A single turn carries every row of the set below to another of its rows. Some are shown first; where does it send the rows asked next?
J805: [  8.0  -1.7 -14.2  19.5  -3.8 -13.1  14.8   5.7  13.9 -15.2 -13.5 -29.7
  -8.4   0.5   2.8  -7.0  26.8  24.1  31.3   5.5 -20.5  25.6  12.7   6.0
  46.6  23.6  17.3 -15.1   4.2  23.4]
J698: [ 13.3  13.5  -3.2 -16.6 -10.6   2.7   7.2  14.3  26.5  21.7  -2.4  30.8
 -21.0  12.2  -3.8  11.4  35.9  -5.6  21.6  22.4 -21.4  10.6   8.8  21.6
  16.5 -42.4  39.3   7.3  14.8 -10.2]
J448: [ 19.2   0.5  -6.8  20.6   5.2   2.7  18.5  24.6  19.7 -25.0  -6.7 -42.0
  -1.8  -1.9  -8.9  19.1  27.6  15.3  30.3   3.9  -9.1  35.3 -10.7  -1.6
  39.1   3.5  28.0  -4.6  11.2  23.9]
J230: [ 15.9  17.9   0.7 -10.8  -7.9  -0.9  -2.6  14.5  32.6  15.6  -3.7  29.2
 -24.2  16.9  -0.7  13.9  24.2  -5.3  22.6  21.0 -16.9   9.0   8.4  17.9
  12.7 -44.8  44.8   7.3  21.6  -6.3]
J595: [ 15.7  11.4   2.6 -12.1 -12.8   0.8   0.7  12.3  30.7  13.8   2.6  29.5
 -23.9  11.3  -1.3  14.4  31.7  -4.9  17.6  20.1 -20.6  10.9   6.9  22.7
  14.6 -42.6  40.6   8.6  15.6 -11.6]
J477: [  8.4  -5.2 -10.0  30.9  -2.4  -4.8   7.4   7.6  13.5  -9.5 -11.2 -38.3
   2.7  -6.9 -12.5   5.8  27.4  13.3  33.7  -0.8 -13.4  35.7  -3.6  -1.7
  52.9  11.7  18.6  -8.5   5.8  21.2]
J655: [ 23.1  10.7  12.9   9.7  -7.5  17.3  -9.3  -3.6  40.2  16.5  -9.7  -7.7
 -10.9   4.1   5.5   0.4   8.4 -13.9  52.8  30.0  24.5   9.5  15.3  10.4
   8.6 -30.5  36.3 -11.2  20.2   9.4]
J840: [ 29.1  25.7   8.3  18.9  -0.7  25.4  -3.5  10.7  42.5  25.7 -14.7 -17.9
 -11.5 -11.2   7.5   2.2  28.4   1.2  43.1  36.5  17.8  14.5  18.8  11.0
  24.3 -28.3  28.0 -29.4  19.2  -8.6]
J469: [ 32.4 -15.3 -28.5  15.0 -11.1  -3.6  10.8  -5.0  19.5 -17.9  -6.7 -11.4
 -16.2  25.5   2.0  -5.5  26.6  26.7  21.2  -0.4 -16.9  29.9   5.9  12.7
  20.5  22.4  33.0 -19.0   8.2  21.6]
J40: [ 42.3  -4.0   0.7  24.6   0.0  29.3  -0.4   7.0  46.2  20.6  -8.8  -5.5
 -21.0   2.7  -1.9   7.1  17.0  -0.8  43.5  15.4  30.2  27.1   5.8   9.8
   1.3 -25.3  39.8 -17.5  14.3  10.5]
J529: [  7.1  19.3 -30.7  15.7  -9.1  25.3  24.3  -7.2 -10.2  33.4  -4.2  -9.8
 -13.6  -2.2 -24.9  25.6  24.6  21.2  13.8 -11.4 -10.5  52.3   0.5 -12.0
  31.5 -13.3  31.0 -13.4  -7.1   7.2]
J500: [ 16.1  -4.8  -8.6  23.1   7.5   3.5  13.4  23.4  19.9 -25.9 -12.6 -39.8
   0.8   3.5 -12.6  18.4  33.4  11.9  27.5   4.9 -15.2  33.5  -7.0   0.4
  41.0   6.4  27.9  -4.6  13.9  20.1]
J757: [  1.3   5.2  -0.4 -14.1 -13.6  -7.2  -1.5  -7.6  16.9  40.3  -2.6  29.3
 -19.4  -5.2  -7.5  -1.2  25.1  -8.1  38.0  14.3 -16.5  17.0  24.0  20.3
  25.8 -33.9  28.1  -2.2  -1.1  -6.7]
J580: [ 19.8   2.5  -8.1  28.1   1.2  10.0  15.7  16.1   8.2   4.7  -7.2 -33.5
  -4.6 -10.4 -23.1  26.1  33.0  15.2  21.3 -12.5  -9.4  39.5 -16.0  -9.3
  43.7   5.0  29.5  -6.9   1.1  24.5]
J770: [  1.9   5.7   5.5 -10.4 -15.1  -8.2  -5.7  -7.3  18.7  33.3   1.7  25.6
 -22.0 -12.4  -3.7  -1.7  20.4  -7.8  34.6  11.0 -17.9  17.8  26.8  21.4
  25.6 -31.7  25.6  -4.9  -1.6 -11.8]
J670: [ 36.8  24.8  -3.7  19.3   0.3  26.0   4.9   8.6  35.9  35.5 -15.1 -23.8
 -21.8 -14.7   5.9   2.3  25.1   2.9  41.7  23.4  22.1  24.7  16.8  13.4
  23.5 -18.7  20.0 -36.0  15.0 -10.1]
J161: [ 30.2   2.6  11.0  21.8  -1.7  27.4  -8.6   1.7  46.8  18.2  -9.8  -6.1
 -11.4  -1.2   1.3   3.4  16.9  -2.6  49.6  29.1  25.9  20.7  14.7   9.7
   6.6 -28.8  41.9 -17.9  13.5   9.3]
J478: [ 19.3  18.7 -36.9   1.2 -16.9  16.9  18.5 -16.3   3.8  42.8   2.4  20.5
 -22.7  12.8 -20.9  19.5  27.2  14.4  10.5  -7.4 -16.9  47.4   4.7   1.3
  24.9 -29.3  38.0  -3.3  -0.4   3.8]
J901: [  7.2  33.8 -24.4 -18.2 -12.0  14.7  22.6 -17.2  -5.9  22.8  -3.3  18.5
 -29.9  18.2  -6.8  13.7  21.1   9.6  12.9  13.6 -22.3  25.1  25.2  17.7
  12.7 -26.0  45.0  -5.8   8.2  -9.4]
J241: [  5.4   8.7   6.8  -9.7  -8.7  -9.5 -12.2  -1.0  24.5  38.4  -2.4  26.1
 -21.9 -10.1  -7.0  -1.0  18.8  -7.9  37.8   6.9 -16.4  16.9  26.5  17.8
  24.9 -37.0  28.0  -8.5   2.3  -9.8]
J237: [ -1.8  34.2   1.6 -12.3 -10.0  -1.3   3.0 -14.1  10.1  22.0  -9.9  18.2
 -24.6  10.8   6.4   6.9   3.6  -8.8  36.2  37.6 -12.8  15.6  27.5  18.2
  16.8 -27.7  39.0  -4.5  17.4  -5.5]
J713: [  7.7  11.4  -9.3  27.1  -1.8  11.9  20.3  -4.4  -4.7   5.1  -9.3 -36.6
  -3.8  -8.9 -18.3  22.5  17.1  11.5  30.1   0.9  -3.4  43.7  -7.1  -8.8
  42.1  16.0  30.1  -8.8   0.2  29.5]
J895: [ 16.5  13.3  -9.9  24.2   3.9  18.5  25.0  11.3   2.0  -9.8  -9.4 -36.4
  -5.8   4.9 -17.5  33.8  24.3  12.3  19.5   4.2  -6.1  40.5 -16.5  -8.4
  32.3   7.8  39.7  -1.8   8.8  28.4]
J860: [  7.1  13.3 -21.0 -16.1 -11.0  10.4   9.6 -17.5   1.9  35.7   1.6  23.5
 -29.0   3.3 -16.7   6.4  21.9   9.5  23.6  -8.2 -22.2  29.8  30.3  17.9
  16.1 -29.1  38.5  -9.4  -7.4  -7.8]
J509: [ 28.1  21.1   1.1  32.1 -22.0  15.9  -6.1  -2.6  43.6  29.8 -12.7  -6.0
  -6.0   2.7   7.5  -5.5  19.2   5.5  42.4  39.0  22.3  11.1   1.5   5.3
  24.1 -26.6  35.5 -14.3  20.8   8.8]
J499: [ 32.5 -12.5 -23.9   6.4   3.7   0.2  10.9   4.0  17.7 -17.2  -7.0 -20.9
 -19.7  11.1   1.5  -0.2  36.7  23.6  21.8  -5.4 -20.8  31.9  18.7  16.6
  20.8  22.7  25.4 -31.5   5.0   8.5]
J868: [  6.7   0.1 -10.6  26.3   1.6   3.6  14.5   1.3   8.5 -24.3 -14.0 -39.2
   1.0   7.7  -9.8  12.7  16.6   9.3  36.7  14.1  -9.3  37.6  -0.8  -0.8
  41.0  16.5  29.8  -4.5  12.3  30.0]
J843: [ 15.1  13.6 -27.6  12.4  -1.4  33.0  25.2   6.3  -2.1  22.9  -2.3  -6.7
 -14.4   4.0 -26.4  35.7  29.2  20.2   8.9 -13.6 -12.4  51.5  -5.1 -10.0
  20.3 -19.7  38.7  -7.5  -4.3   8.2]
J386: [ 12.3  -5.8 -13.3  17.8  -0.8  -7.0  18.9   8.7  18.4 -32.2 -11.7 -23.8
 -10.5  16.6   2.9   1.2  21.3  19.9  28.1  12.7 -18.2  25.9   3.9   6.3
  30.6  21.6  30.9  -5.0  10.7  32.5]
J676: [ 22.5  20.4   5.8  15.2 -19.1   5.4 -12.2   0.9  42.0  31.4 -10.8  -8.8
  -6.5  -0.2   9.7  -8.5  18.6  -4.9  46.9  27.6  19.1   2.7   5.6   5.9
  29.0 -31.0  26.6 -13.6  21.1   1.3]
J754: [ 16.6 -12.4 -10.0  14.7   8.6  -7.4  13.1  23.5  24.0 -25.4 -11.2 -26.1
 -11.6   1.5  -3.9   2.7  37.0  22.0  26.6  -2.0 -21.8  25.3   7.5   9.4
  36.2  13.2  22.6 -12.5   6.0  21.0]
J184: [ 27.2   2.3 -31.4  14.0 -10.8  -7.2  15.8  -4.5  13.2  -9.3  -9.2 -21.6
 -16.7  16.8   8.7  -7.4  33.1  29.3  17.6   4.6 -22.6  27.4  10.4  13.7
  33.6  25.0  21.9 -28.8   9.5  10.3]
J518: [ -1.1  29.6   1.1 -14.8 -15.2   1.1   9.7 -15.7  10.1  14.0  -4.5  20.0
 -26.4  11.4   7.2   9.7   8.9 -10.6  29.0  41.0 -14.9  16.7  25.6  22.1
  12.0 -25.4  36.9   0.0  15.6  -7.0]
J503: [ 35.2  26.0 -12.2  34.0 -23.6  16.8   7.3  -5.1  38.2  32.3 -14.3  -8.5
 -14.8  11.2  12.5  -2.9  14.1   6.9  36.7  34.6  27.7  17.7  -4.3   4.4
  20.1 -19.0  34.1 -16.6  24.5  10.2]
J545: [ 12.5  -2.6  -7.4  26.6  -4.4  -7.8  13.1  12.0  14.9  -9.8  -7.2 -41.9
   2.0 -11.0  -8.4   6.5  24.2  16.2  36.8  -0.3  -8.9  35.8  -7.1  -3.6
  50.0   8.3  18.8  -7.9   2.9  25.3]
J471: [ 28.7  20.7  10.9   3.2  -0.6  16.8  -6.1  16.1  44.9  18.3 -11.3 -14.6
 -11.8  -1.0   7.4   5.3  28.5  -9.8  43.9  28.8  17.2   4.3  12.8  12.6
  19.3 -35.5  26.3 -18.4  25.0  -8.2]
J59: [ 10.7   3.6  -8.1  24.0   0.7   1.3  20.5   4.8   9.3 -22.3  -8.4 -42.9
  -0.5   0.3  -6.0  13.3  13.1  12.8  38.1  12.4  -4.6  39.3  -2.8  -4.3
  37.8  12.4  29.6  -4.4   8.5  32.9]
J106: [ 19.4  29.5 -35.5  -6.3  -5.1  25.1  28.2  -6.5  -1.1  31.9   0.2  11.6
 -27.3  11.8 -16.5  27.3  32.4  13.2   6.0   2.6 -19.5  47.4  10.9   6.2
  21.5 -28.3  38.2  -9.1   7.4  -6.4]
J18: [  9.2  20.3 -31.8  13.8  -7.9  31.5  29.6  -8.6 -10.9  21.5  -4.6  -7.6
 -12.4  11.9 -21.8  33.9  18.6  17.8  13.4  -0.9  -8.6  50.7  -3.8 -12.8
  20.1 -12.6  43.4  -5.2   0.8  16.8]
J849: [ 14.4  14.9 -30.9  -6.8  -2.9  25.7  22.3 -21.5  -2.8  33.0   2.1  15.6
 -25.5   8.4 -21.8  25.2  18.2   8.3  17.6  -1.8 -14.2  53.5  20.6   4.0
  13.2 -23.8  42.3  -8.8  -2.2   4.4]
J304: [ 16.5  17.1 -25.8 -13.0 -18.0   8.7  12.2  -2.2  10.2  27.2   3.0  29.7
 -27.9  20.1 -14.7  11.8  32.2  13.5  10.2  -5.3 -24.3  22.3  10.7  15.8
  15.7 -38.4  47.5   2.5   4.9  -5.7]
J622: [ -2.0  24.8  -1.8 -18.7  -8.7   5.1  14.8 -11.6   9.5  20.5  -8.7  22.7
 -22.2  13.6   1.6   9.5  14.2 -10.5  33.1  39.9 -14.1  16.2  26.9  22.1
  12.4 -27.1  39.1   1.4  12.1  -4.8]

J469 moves to J184
J545 moves to J448
Where do these go?
J106 moves to J849
J901 moves to J860
J805 moves to J754
J241 moves to J230
J518 moves to J770
J843 moves to J18
J655 moves to J676
J509 moves to J840
J868 moves to J477
J670 moves to J40
J713 moves to J580
J757 moves to J698

A single turn carries every row of the set below to another of its rows. Some are shown first; where does it send the rows asked next?
J944: [ 11.8 -30.0  13.6  -6.8 -34.5 -12.7 -22.1  26.4   8.5  34.1 -28.5  -1.1
   1.5  -7.2  -3.5  13.5]
J208: [-13.7 -20.9 -10.2  13.0  -5.0 -20.9  -3.2  57.3  -8.0  31.3 -23.9  -9.3
   3.5  27.2  13.5  15.8]
J802: [-18.1 -12.6  17.2  18.4  -9.8 -31.6   6.7  43.1   5.9   2.6 -25.1   1.0
   9.5   4.2 -17.0 -30.1]
J263: [  8.6 -20.5  10.2 -27.2  -5.2 -44.1 -21.8  40.8  18.1   5.0 -27.3   4.7
  15.0   8.1   3.8 -21.2]
J306: [  8.8 -30.7   8.2 -10.1  -5.5  15.9   1.1  42.5  -3.4   6.7  10.0  22.9
  -3.0  11.4  21.7  -7.9]
J400: [ 11.7 -33.0   5.9  11.5   1.3 -15.0 -13.7  27.3 -13.2  24.4 -34.7  -2.3
 -10.2  -2.2 -16.2  23.1]
J189: [-28.9 -29.4  -1.5 -13.2  -2.5  -2.3  -9.0  54.0   4.4  15.2  -9.1  -8.4
 -14.0  20.2  -0.9  19.8]
J21: [ -5.3 -16.5  -2.9  12.1 -14.2 -21.5  -4.6  16.4  39.7  11.2 -31.6  18.7
  -2.8  10.5   0.8  12.2]
J661: [ -9.8 -19.8   1.3   2.1 -30.2 -21.5  -4.6  44.3 -16.3 -14.8  -9.7   0.5
  -3.8  -1.3 -16.6 -18.6]
J943: [ 21.6 -30.3  -2.1   9.6 -28.3   0.1   6.7  33.9 -28.4  19.5 -23.0  14.6
   1.9  12.2  -5.4   9.6]
J100: [  5.7 -31.7  16.7   2.2  24.3 -12.9  -1.4  64.2  14.1   3.7  -7.2  19.1
  -4.1  16.1  20.0   1.4]
J823: [ 29.4   3.7  15.7 -15.4 -22.0  -5.2  10.2  30.9  17.1  22.1   4.0   7.2
   5.7  -4.3 -15.0   5.2]
J905: [ 10.1  -7.5  39.6  -0.3  -8.9 -10.9   1.3  74.9   7.3   5.5  -8.2  13.4
   2.1  19.0  18.2  -3.7]
J378: [ -2.3  12.7  28.4  10.9   8.9  -7.3   3.1  32.1  14.8  -0.2 -17.3  12.4
   6.0  27.0  -7.5  22.6]
J441: [  9.5 -17.8  29.1   7.4 -36.8 -26.1   9.8  28.8  11.6  -3.2  -5.6   7.5
  19.0   9.7   9.0 -17.2]
J889: [ 20.3  -1.1 -14.5  14.1  14.5  -4.6 -21.5  26.3   1.3  22.5 -26.3  21.5
  11.8  29.2   1.0  -7.9]
J487: [  0.6 -27.3  -1.6  -1.8  -0.6  -0.4 -15.8  35.6  10.7 -13.3 -23.5  26.9
  -8.0  32.2 -28.8 -10.9]
J890: [ 18.5  11.8  17.6 -22.7   3.4 -34.2 -11.8  47.1  -3.4   9.9 -28.1  -2.8
   5.9  11.0 -19.9  -7.6]
J705: [  5.3  -9.0   1.2 -17.9  15.2  -8.2  -4.5  37.7  24.4  36.5  -4.5   8.0
  28.4  -1.0 -23.7   4.2]
J245: [ 20.9  -6.6 -13.6 -15.1   0.7 -12.4 -10.8  44.3   1.2  28.8  11.0  11.5
  32.0   6.6   5.3   8.1]

J21 moves to J487
J100 moves to J705
J890 moves to J208
Where do these go?
J943 moves to J441
J661 moves to J905

